(in the rows, 128 means zero)
Each run below is a few steps of one of 7 hidden systems, one row a step.
trace 1, k_466:
[[174 100 160 125 135 109  88 128 138  91 108 112 112 123 155 196 111 182
  108 170 157 136 122 138  78 112]
 [127 151  78 148 138 143  93 122 143 187 185 160 155  96  93 146 156 122
  123 126  81 102 103 129 183 119]
 [ 81 146 110 128 110 118 166 133  96 143  98  79 117 126 156  39 140 108
  142 167 175 140 132 125  94 135]
 [156 114 128  95 138 117  96  96 110  86  98 126 136 173 151 213 114 146
  117 106 130 126  92 129  97 180]
 [139 130 147 156 165 132 157 128 148 152 151 155 193 105  63  98 144 132
  122 105 102  79 101 128 172  99]
 [109 112 121 129  58  93 123 155 128 144 108  68  87 122 129  76 143 159
  129 134 146 144 163 135  69 103]
 [106 136 103  97 119 125 113  90 131 124 143 163 110 181 139 199 124  98
  150  70 100 135 127 113 142 189]
 [132 127 175 158 184 146 204 131 147 103 125 150 155 143 115  67 111 118
  148 140 136 106 130 127 162  90]
 [176 108 130 130  79 118  77 162 145 106 116  95  94 107 147 143 118 175
  109 143 104 157 158 150  77  79]
 [ 95 155  85 114 116 142 115 128 143 171 173 186 137 106 132 162 159  70
  140 100  92 156 136 123 174 164]]
trace 2, k_245, 10 rows:
[[144 172 143 131 103 146  95  89 113 131 144  68 104 129 120 124  63 129
  133  90  70  85 108 133 123  94]
 [108 125 104 124 147 105 131  93 200 148 182 159 142  94 171 128 173  83
  166 124 100 142 109 117 126 113]
 [158 106  68 131 137 123 135 165 135  83  79 146 130 173 147 143 149 152
   95 176 141 146 163 104  71 134]
 [137 195 141 132 104 163 135 180  90 148 107 119 147 147 113 117  72 142
  118 117  71 122 110 175 137 123]
 [ 97 103 172 110 105 105 130 129 149 159 156 133 130  65 166  95 173 103
  168 112 145 181 114 174 154 131]
 [134  53  92 115 119 118 126 118 103  85  96 138 118 163  99 129 178 136
  104  99 167 139 169 100 133 173]
 [122 182 169 150 149 160 168 135  99 134 125 137 132 142  61 133  62 111
  113 111 120  80 151 104 153 119]
 [112 128 200 127 128 100 105  95 170 148 176 112  87  85 170 166 106 128
  169 142 152 142 114 144 124  98]
 [155  70  36 137 133 130  77  93 136 108 143 136 102 166 137 144 175 155
  124 135 113 123 126 116 154 131]
 [143 197  86 142 159 181 151 144 102 120 112 135 157 114 123  96  99  84
   98 169 109 111 139  92 127 114]]
trace 3, k_812, 10 rows:
[[ 90 118 134 125 158 128 140 117 128 131 141 158  96 106 172 137 153  89
  148 187 207 168 152 110 151 157]
 [159 134 142 140 165 162 109 110  67  91  97  99 114 142 121 154  78 151
   97 181 176 100 118 117 134 133]
 [151 162 158 133 146 143 101 111 116 160 150 102 182  46 121 122 120 120
  113 139 114 101  66 149 144 102]
 [ 88 104  97 112 123  79 117 110 120 165 124 107 157  95 150 107 203 129
  133 155 188 141  88 133  98 168]
 [115 135  88 130 144 121 152 104  75 124  88 110 155 199  84 122 128 147
  109 116 146  75 101 103 111 181]
 [133 148 173 142 139 108 174 121 160 135 128 108 179 135  98  81 109 139
  144  85  83  76  89 142 111  86]
 [119  77 102 120  88  64 106 110 191 144 150 116 118 132 143 123 186 156
  153  94 107 134 122 135  85 113]
 [120 133  36 131 122 137 142 139 140 119 123 172 117 201 112 140 142 114
  121 111  89 124 171  88 124 151]
 [136 174 169 131 128 148 184 163 159  96 111 142 119 160 154 106  66 108
  151 121  79 145 159 136 103  89]
 [160  92 161 114  97 125  79 139 160 112 149 143  90 120 173 180 124 152
  147 110  97 180 136 177 142 112]]
trace 4, k_812 (10 x 26):
[[140 133  97 132 126 100 126 141 171 137 126  99 149  93 183  82 158 138
  134 179 115 141 102 138  57  78]
 [130 139  59  90 102 124  94 123  96 119  95 126 144 171 159 171 144 126
  115 107  99 144  99 136  91 194]
 [127 148 146 132 150 146 192 182 124 130 100 183 189 170 104 104 128 132
  132 110  97 131 115 164 161 145]
 [135  85 178 126  66 101 126 161 135 128 113  89 102 123 119  88 134 176
  137  99 127 152 152 175 109  97]
 [113 107  99 120  93 136  91 105 123 145 167 148  97 125  84 155 150 104
  129  60 102 131 169 110 184 154]
 [ 92 140 148 149 156 136 197 135 162 117 143 167 100 131 120  96 118  80
  150 148 158 135 194  84 143 106]
 [152 130 170 131 127 130  96  96 137  89 133  90  64 133 160 175  66 145
  136 151 142 123 144 117  92  93]
 [159 145  95 139 164 164  77 114 139 142 175 167 144  87 147 176 132 112
  123 158  95 129 100 134 181 115]
 [121 141  98 124 135 137 141 165 108 126  93 120 143  91 181  84 157 112
  116 207 173 173 128 133  98 133]
 [136 145 150  95 114 137 103 116  48 116  80  94 144 144 126 162  95 137
  105 107 146 124  90 148 114 191]]
trace 5, k_115:
[[104 150 126 112  82 143 133 185 101 135 103 156  87 184 146 148 109 132
  140 117 116 181 165 168 141 167]
 [122 124 207 118 120 157 138 140 106 134 144 149 119 108 128 117 107 111
  157  88 121 164 130 184 212 139]
 [139  68 182 123 100 126  99 118 127 110 148 119  93  57 108 128 147 114
  118 103 167 161 189 120 157 115]
 [104 150 122 133 129 140  92  97 111 150 165 138  90  85 101 191 114  92
  113 142 168 121 168  73 147 147]
 [111 167 158 156 184 139 148  96 135 138 152 113 114  98 149 122  89 110
  144 202 174 101 112 102 130  96]
 [172 111 105 142 143 123  77 107 121 108 118  74 117 114 167 128 124 176
  113 192 143 111  88 140  91  89]
 [157 138  52 121 147 138  92 135 108 140 114 138 198 106 133 140 172 133
   90 156 106 118  71 134 118 151]
 [107 133 112 118 137  99 184 165 113 135  74 134 197 142 122  86 170 132
  114 146 159 131 107 131  80 163]
 [100 105 136 124 103  88 144 131 103 148  97 110 131 209 100 126 140 189
  142  95 140 108  96 164 118 172]
 [123  99 131 137 123 129 144  99 130 140 150 131 146 157  76  82 145 130
  151  52  87  91 112 142 193 128]]
trace 6, k_135:
[[164 106 115 129  96 119  77 180 174 142 147 170 126 100 132 192 157 166
  112 131  86 167 151 157 121 103]
 [ 99 166  77 127 103 161 118 187  94 170 128 156 120  96 134 118 151  98
  112 171 139 176 162 135 153 156]
 [112 130 167 105 133 139 130 120  64 110  89  98 114 128 181 116 111 117
  141 160 191 165 102 162 133 173]
 [169  79 164 122 159 131  87  94  98 110 127 136 155 124  97 184 136 163
  108 106 151 110  86 146 177 157]
 [132 119 117 146 134 126 116 112 118 151 149 117 160  56  54 110 160 118
   87 126 155  87 145  81 139 113]
 [ 71 158 113 125 122  88 138  70 139 155 142  77 104 117 150 112 128  96
  151 142 163 102 118  80  67 133]
 [125 141 110 145 186 117 155  88 168 119 142 144 136 204 161 143 110 145
  169 148 106  88  68 130 125 119]
 [190 116  95 152 136 141 130 160 157 100 110 127 166 138 117  90 134 168
  103 137  66 110 120 140 107  67]
 [118 149  84  97  57 110 117 163 130 147 108 114 147 114 137 112 156 108
  116  85  76 158 143 135  72 145]
 [ 68 140 143 114 119 117 186 159 115 147 110 168 128 189 133 118 137 117
  164 108 147 159 134 158 150 188]]
trace 7, k_204 (10 x 26):
[[171 129 135 133 149 155 144 135 139  64 102 148 106 212 153 154  69 148
  140 125  86 127 139 138 126 113]
 [165 136 151 134 123 146  93 153 168 148 175 170 149  62 113 175 129 120
  119 107  71 144 135 148 164  92]
 [100 111 118 120  89 113 115 152 139 140 136 120  86  68 161 106 168 103
  132 165 175 188 184 117 104 119]
 [114 135 100 108 130 164 122 119  59  99 100 137  88 190 152 148 104 107
  129 133 153 152 141 130 163 194]
 [157 133 209 139 176 159 136 126 102 122 131 143 167  97  99 144  93 132
  118 129 139 110  95 156 190 123]
 [148  93 159 132  98  88  74 108 134 135 139  69 113  60 115 141 145 166
  108 138 160 115 129 123  81  92]
 [ 88 136  41 117 122 121 107  76  96 150 137 113 118 139 118 132 162  92
  118 120 148 106 125  75 123 181]
 [110 168 145 140 196 134 198 115 121 118 104 135 169 166 139 100 101 113
  145 166 151  95  86 118 121 135]
 [172 124 149 131 125 102  98 128 161 123 125  99 146 145 151 153 111 191
  133 126  80 108  71 174  84  87]
 [123 113  59 122  92 114  99 130 149 167 154 133 160  84 115  98 201 111
  119  93  82 136 125 128 131 129]]
trace 8, k_912 (10 x 26):
[[161 124 157  86 121 115 123 108 112  93  87  94 194  96 144 123 133 111
  107  81 112 129  81 139  74 151]
 [114 127 127 119 117  96 127 158 135 164 124 171 178 118  61 195 163 143
   94  94 130 115 134 118 111 171]
 [ 74 140 120 158  99 123 168 165 115 178 132 132  93 174  78  80 131 155
  145 133 142 113 162 139 160 127]
 [122 103 132 124 123 134 138  68 119  91 127  90  77 195 155  80 102 120
  176  87 113 116 119 137 154 127]
 [170  92 130 117 170 131 138  86 176  63 137 162 152 118 141 143 142  86
  131  91 106 130 143  86 125 115]
 [147 149 110 142 114 122 129 187 173 127 124 154 124 102 120 164 125 135
   94 165 115 140 191  94  66  87]
 [103 173 105 133  94 143  97 163 117 170 146 136  69 148 173 160 102 139
  150 174 115 166 136 166 140 132]
 [141 102 143 115 145 161 119 121  93 109 121 130 134 115 181  82 145 114
  151 141 141 174  92 183 196 146]
 [192  93 155 110 129 139  98 124  90  82  89  98 175  73  98 130 136 134
   74 105 141 122 122 124 115 131]
 [101 160 156 129 108 112 111 132 115 176 149 131 128  84  59 197 115 123
   99 109 151 101 153  96 119 150]]
trace 9, k_245, 10 rows:
[[107 146 140 130  92 144 128 106 112 115 134  74  49 111 158  79  88  90
  148 137 147 146 184 105 116  99]
 [137 127 124  95 146 136 124  77 145  94 139 159 131 176 161 175 115  91
  158  68  82 132 104 123 147 165]
 [166 113 129 156 177 143 136 173 167 117 138 193 161  97 111 150 148 144
  103 176 128 137 148 124 150  89]
 [133 157 115 122  73 145  72 164  84 143 114  89  80 100 138 151  98 146
   99 163 136 157 160 140 100 126]
 [ 82 150 100 111 128 136 124 103  99 168 150 144 137 151 146 123 145  96
  166 100 113 135  77 161 189 188]
 [140  76 152 130 186 123 163 120 123  94 103 145 171 103 130  96 171 122
  116 167 201 137 120 115 137 138]
 [158 132 153 124  98 122  92 126  87 120 100  79 134 113  71 163  95 165
   76 103 134  90 135 114  87 130]
 [ 66 169 127 144 121 104 134 100 161 209 193 129 120 117 108 126 132 114
  170 110 109  93 103 129 149 118]
 [117  84 102 135 157 101 150  91 161  91 119 116  96 160 187  94 156 129
  158 177 178 138 133 104  95 115]
 [193 141 104 128 133 156 122 127 108  72  88 109 156 171 117 129  87 145
   96 103  62  97 112 125 102 113]]
trace 10, k_115:
[[ 94 175  97 137 169 170 130 112  97 156 154 171 123 136 126 158 117  84
  134 160 144 122 123 108 195 170]
 [146 127 199 142 154 133 164 126 114  93  99  80 134 100 141  71  92 133
  130 170 173 120 122 136 107  86]
 [158  99 102 117 102 100  41 105 123 143 138  94 126 105 128 190 150 179
  104 126 120 117  91 144  99 133]
 [107 142  65 143 169 138 155 132 133 160 144 178 183 112 107 105 180  96
  121 149 130 116 113 103 163 145]
 [112 135 138 125 117 108 178 138 101 100  65  79 120 172 133  74 109 139
  125 146 171 121 142 116  60 134]
 [138 127 140 122 124 110  94  96 126 145 141 120 140 173 122 181 113 171
  145  80  87  97  61 168 140 148]
 [140  90 107 148 141 130 159 137 173 125 149 163 166 107 100  62 181 113
  133 103  99 125 148 122 164  91]
 [111 145  95 110  73 118 134 137 113 109  96 100  83 155 130 125 112 107
  116 107 127 144 192  87  61 147]
 [105 176 168 122 156 136 143 108 148 144 158 166 125 165 151 186  82 112
  171 105  98 121  92 152 158 150]
 [167  76 163 156 135 138 140 155 170  97 137 139 109 108 137  77 140 152
  140 148 124 152 166 151 156  54]]
trace 11, k_466, 10 rows:
[[ 96 108 130 138  92 102  93  98 132 191 179  93 111  98 105  98 161 151
  158 100 125 109  97 160 169 114]
 [100  98  70 115 122 119 141  70 115  96 116  96  95 169 144  74 155  90
  145 108 152 122 150  80 116 153]
 [151 156 148 125 166 124 167 116 150  78  99 145 151 166 122 178  82 113
  113 119 117  96 139  81  69 127]
 [135 146 171 154 128 102 139 169 192 172 156 151 153 113 116 143 123 175
  143 138  93 117 106 169 115  71]
 [105 108  66 132  76 126 106 151 130 160 142 122  90 151 161  77 168 142
  158 129 100 167 135 172 153 124]
 [132 140  99  95 134 172 147 118  82  75  87 141 132 166 157 112 116  66
  124  99 118 158 146 114 141 184]
 [168 122 222 125 161 137 155 154 128  90  99 151 175  90 106 157 103 129
  102 124 149 134 136 134 123 120]
 [134  94 149 151  91 112  78 158 142 175 166 130 105  72  88 150 154 181
  119 138 137 139 149 156 159  92]
 [ 75 142  75 130 100 145 110  92  97 159 164 113  65 130 134 101 136  82
  151 126 143 136 159 105 172 152]
 [125 145 149 116 181 141 159  74 114  73 106 112 117 148 171 133  85  84
  140 151 170 120 118  88 105 144]]
trace 12, k_912:
[[ 90 132  65 109 149 138 127  70  85 131 128 125 130 155 151 111 156  79
  143 127 155 121  99 103 158 193]
 [148 140 179 132 180 130 201 137 130  87  82 137 192 147 114  99 103 124
  121 128 135 103 111 121 103 119]
 [143 125 147 137  94  86 100 138 181 154 147 123 131 135  99 178 123 181
  127  90  77 102 119 147  87  92]
 [ 74 128  51 131 102 125 125 129 142 179 169 154 104 129 131  98 183  94
  153 124 115 151 155 117 164 146]
 [132 131 115 117 139 151 177 136  90  67  68 111 119 180 169  67 107 103
  133 146 148 150 146 124 107 145]
 [184 128 180 116 144 140 113 129 145  89 123 154 147 148 127 203  83 145
  122  87  77 122 111 152 131 124]
 [123 103 133 143  97 117 109 166 172 170 175 166 125  56  97 131 179 126
  123 119 121 158 175 134 161  98]
 [106 124  78 127  88 138 108 132  74 127 103  84  65 142 145  96 132 127
  119 170 175 150 172 110 113 146]
 [138 154 167 119 179 172 136  89  90  93 121 141 124 160 152 163  68  99
  143 131 137 121  98 134 173 160]
 [162  92 203 144 154 106 134 131 178 125 147 137 167  59 113 123 145 148
  126 131 139 123 116 145 130  76]]
trace 13, k_135, 10 rows:
[[154 136  76 120 117 166  75 159 121 129 138 156 109 124 192 155 135 129
  130 168  94 185 121 173 162 129]
 [154 112 123 105 136 156 118 172  84 108  89 152 171  83 157 123 161 110
   94 158 155 186 124 153 145 163]
 [118 114 162 103 113 106 103 140  68 142  91 111 152  92 106 171 147 151
   92 136 196 139 111 143 113 187]
 [ 95 132 144 141 146 127 113  88  76 176 149 110 140 113  71 140 131 138
  122 125 176  80  91 125 180 166]
 [121 102 123 149 165 121 135  50 117 117 147  74 124 114 108  65 136 117
  139 135 167  70 106  87 142 106]
 [142 123 100 126 152  96 127  55 175  98 140 107 137 144 140 142 130 112
  135 106 108  80 109  69  67 110]
 [124 172 102 148 150 105 172 145 201 148 140 160 169 150 124 133 128 131
  136 133  74  95 113 110  78  92]
 [120 153  91 143  92 114 147 182 155 148 110 117 120 170 154  80 128 163
  146 147  79 140 126 165  83  91]
 [134 127  88 105  89 151 126 159 100 113  98 137 124 189 158 103 132 126
  142  91  73 168 127 177 146 160]
 [140 100 176 107 114 150 163 171  95  91  88 162 151 138 106 109 132 114
  117  79 132 170 164 156 165 160]]
trace 14, k_204:
[[151  69  81 145 141 138 118  80 126 109 145 112 134 133  98  65 171 126
  129  95 113  98 123 112 179 110]
 [146 156 133 123 140 127 173 131 143  84  93 123 155 118 112 119 104  90
   95 114 121 108 169  65  53 112]
 [ 99 173 136 121 122  94 125 138 172 166 148 167 121 159 149 220 112 139
  150 130 111 132 113 136  90 149]
 [119 111  87 161 141 141 118 150 148 164 163 156 116 130 151  86 167 153
  159 181 121 150 113 172 193  97]
 [169 121 117 116 102 169 124 134  96  68  93  84 112 116 163  54 107 100
  117 116 102 158 157 134 120 102]
 [130 128 177  85 114 121 129 125 122 109 113 158 157 111 114 195 123  89
  114  53 120 152 139 122 121 188]
 [100 107 153 152 139 100 136 174 136 173 138 168 130 116  86 166 161 177
  117 177 194 134 143 141 147 138]
 [120 145  98 157 105 156  99 113  87 144 141  69  58 151 122  87  92 153
  135 163 133 103 140 130 153  97]
 [135 128 151 111 156 147 138  44 128  94 150 108 133 114 140 106 107  62
  151  70 109 106 110  99 158 131]
 [159  91 142 123 170  91 137 124 169  90 106 154 173 110 135 175 158 141
  103 149 160 127 124  97  68 127]]

Name the system that made each run.
trace 15, 2 rows:
[[155 167  91 143 195 152 126  93 113 119 126 124 177 133 129 137 110 122
  108 167 117  72  70 104 126 122]
 [153 132 114 132 136  93 147 147 150 121  90  97 186 119 142  92 148 162
  109 160 122 109  87 134  43  96]]
 => k_115
trace 16, 2 rows:
[[121 133 158 124  99 129 183 171 101  96  69 103 110 182 130  71  96 145
  133 125 139 146 160 147  95 129]
 [166 113 178 102 107 134  92 123 145 104 140 149 127 131 130 200 107 132
  133  57  76 147 127 158 146 138]]
 => k_466
trace 17:
[[111 147  85 110 129 136 125 125  60 124  82  95 148 109 132 105 145  99
   90 163 182 133 124  98  95 179]
 [112 143 181 110 156 101 141  82  96 135 111  98 169 141 125 150 107 135
  139 110 159  90  50 143 111 173]]
 => k_135
trace 18, 2 rows:
[[115 167 158  96 136 144 167 109 107 104 103 111 162  79 157  93 113  44
  128 107 137 148 129 105 102 149]
 [127 100 166 105 135  83 126 138 132 121  97 145 146 162 141 201 142 175
  129 132 165 143  94 157  91 175]]
 => k_204
trace 19 (2 x 26):
[[140  43 120 117 163 122 143 102 127  87 116 153 151 141 141  96 192 125
  138 118 167 150 118 133 169 157]
 [168 132 148 136 134 153 131 143  89  96  95 117 152 103  56 135 102 127
   67 113 138  95 171  85 116 120]]
 => k_245
trace 20:
[[ 96  92 163 128  87 108 141 180 130 149 128 165  93 160 111 138 151 161
  150 108 149 174 169 174 161 153]
 [132  99 136 159 116 166 127 144  98 120 139 136  73 152  74 101 110 147
  126 119 135 126 191 133 209 110]]
 => k_204
trace 21 (2 x 26):
[[148 116 149  90 133 108 144  88 137  63  89  94 145 124 187 120 122  93
  131 111 139 144 116 109  51 140]
 [153 132 112 131 153 120 114 159 158 133 129 194 173 136 103 226 142 155
   96 135 108 121 124 121 114 145]]
 => k_912
trace 22, 2 rows:
[[ 87 120 151 137  97 108 173 170 165 145 139 142  97 102 119  83 151 105
  145 132 154 163 204 115 117 101]
 [118 118 114 127 115 149 127 126 114  94 123 145  49 212 145 159  92 132
  148 122 128 149 178 124 151 149]]
 => k_204
trace 23 (2 x 26):
[[147  95 144 113  93 136  69  85  94 103 135 100  77 131 102 178 108 135
  113  74 132 121 156 117 149 150]
 [104 138 158 142 160 129 160  73 162 135 179 138 127  86  98 113 124  66
  145 105 139  97 151  72 157 107]]
 => k_466
trace 24:
[[115  92 194 111  95 118 127 146  91 110  99 101  91  95 139 117 129 132
  126 135 202 180 168 148 123 148]
 [154  93 136 140 158 148  83  91  87 109 135 132 103 144  94 187 117 163
  108 142 172 101 123 119 184 149]]
 => k_912
trace 25:
[[173 106 117  83 134 127 115 116 125  75  90 138 184 126 165 152 152 106
  110  84 100 154  96 136  94 169]
 [135 135 129 144 122 120 145 201 140 166 119 175 186 102  55 147 157 155
   88 126 119 120 147 134 128 126]]
 => k_245
trace 26:
[[192  83 104 116 154 140 121 116 134  47  92 148 135 191 155 155 125 147
  118 115 101 136 126 128 119 136]
 [164 157 134 138 120 163 118 175 158 132 150 177 146  79  95 159 113 104
  101 109  65 142 175 123 148  91]]
 => k_912
trace 27:
[[124 144 100 107  84  92 136 125 134 130  94  78 158 158 144  92 140 142
  134  90  82 115  93 144  49 130]
 [115 103  98 109 129 104 151 123 164 125 129 179 155 198 138 141 169 126
  159  73  85 138 107 145 136 168]]
 => k_115
trace 28 (2 x 26):
[[127 124 116 136 155  95 163 136 159 114 105 133 156 102 118 126 155 120
   99 172 174 115 153  70  53 115]
 [123 193 118 127 113 113 104 122 124 154 121  96 119 163 132 188  78 158
  125 140  99  90  91 129  64 131]]
 => k_812
trace 29:
[[ 93 130  69 165 112 126 128 174 120 183 139 143  98 166 103 103 155 175
  134 179 140 123 143 146 157 120]
 [122 149 118 121 107 163 141  92  87  99 115  75  92 151 148  49  89  83
  148  95 103 122 139 121 144 125]]
 => k_812
trace 30, 2 rows:
[[196  99 175 106 140 140 111 121 109  52  84 102 147  98 150 146 107 128
   93 128 145 146 130 125  90 123]
 [135 141 128 132 119 105  88 163 147 179 147 165 165  88  87 218 151 162
   93 136 122 121 119 135 113 137]]
 => k_115
trace 31, 2 rows:
[[131 127 159 134 190  95 164  83 194 114 147 141 166 106 150 138 136 107
  150 141 140 102  96  97  94 101]
 [142 141  68 148 128  94 113 153 178 154 129 125 151 126 132 140 156 173
  111 176 102 108 109 119  58  87]]
 => k_912
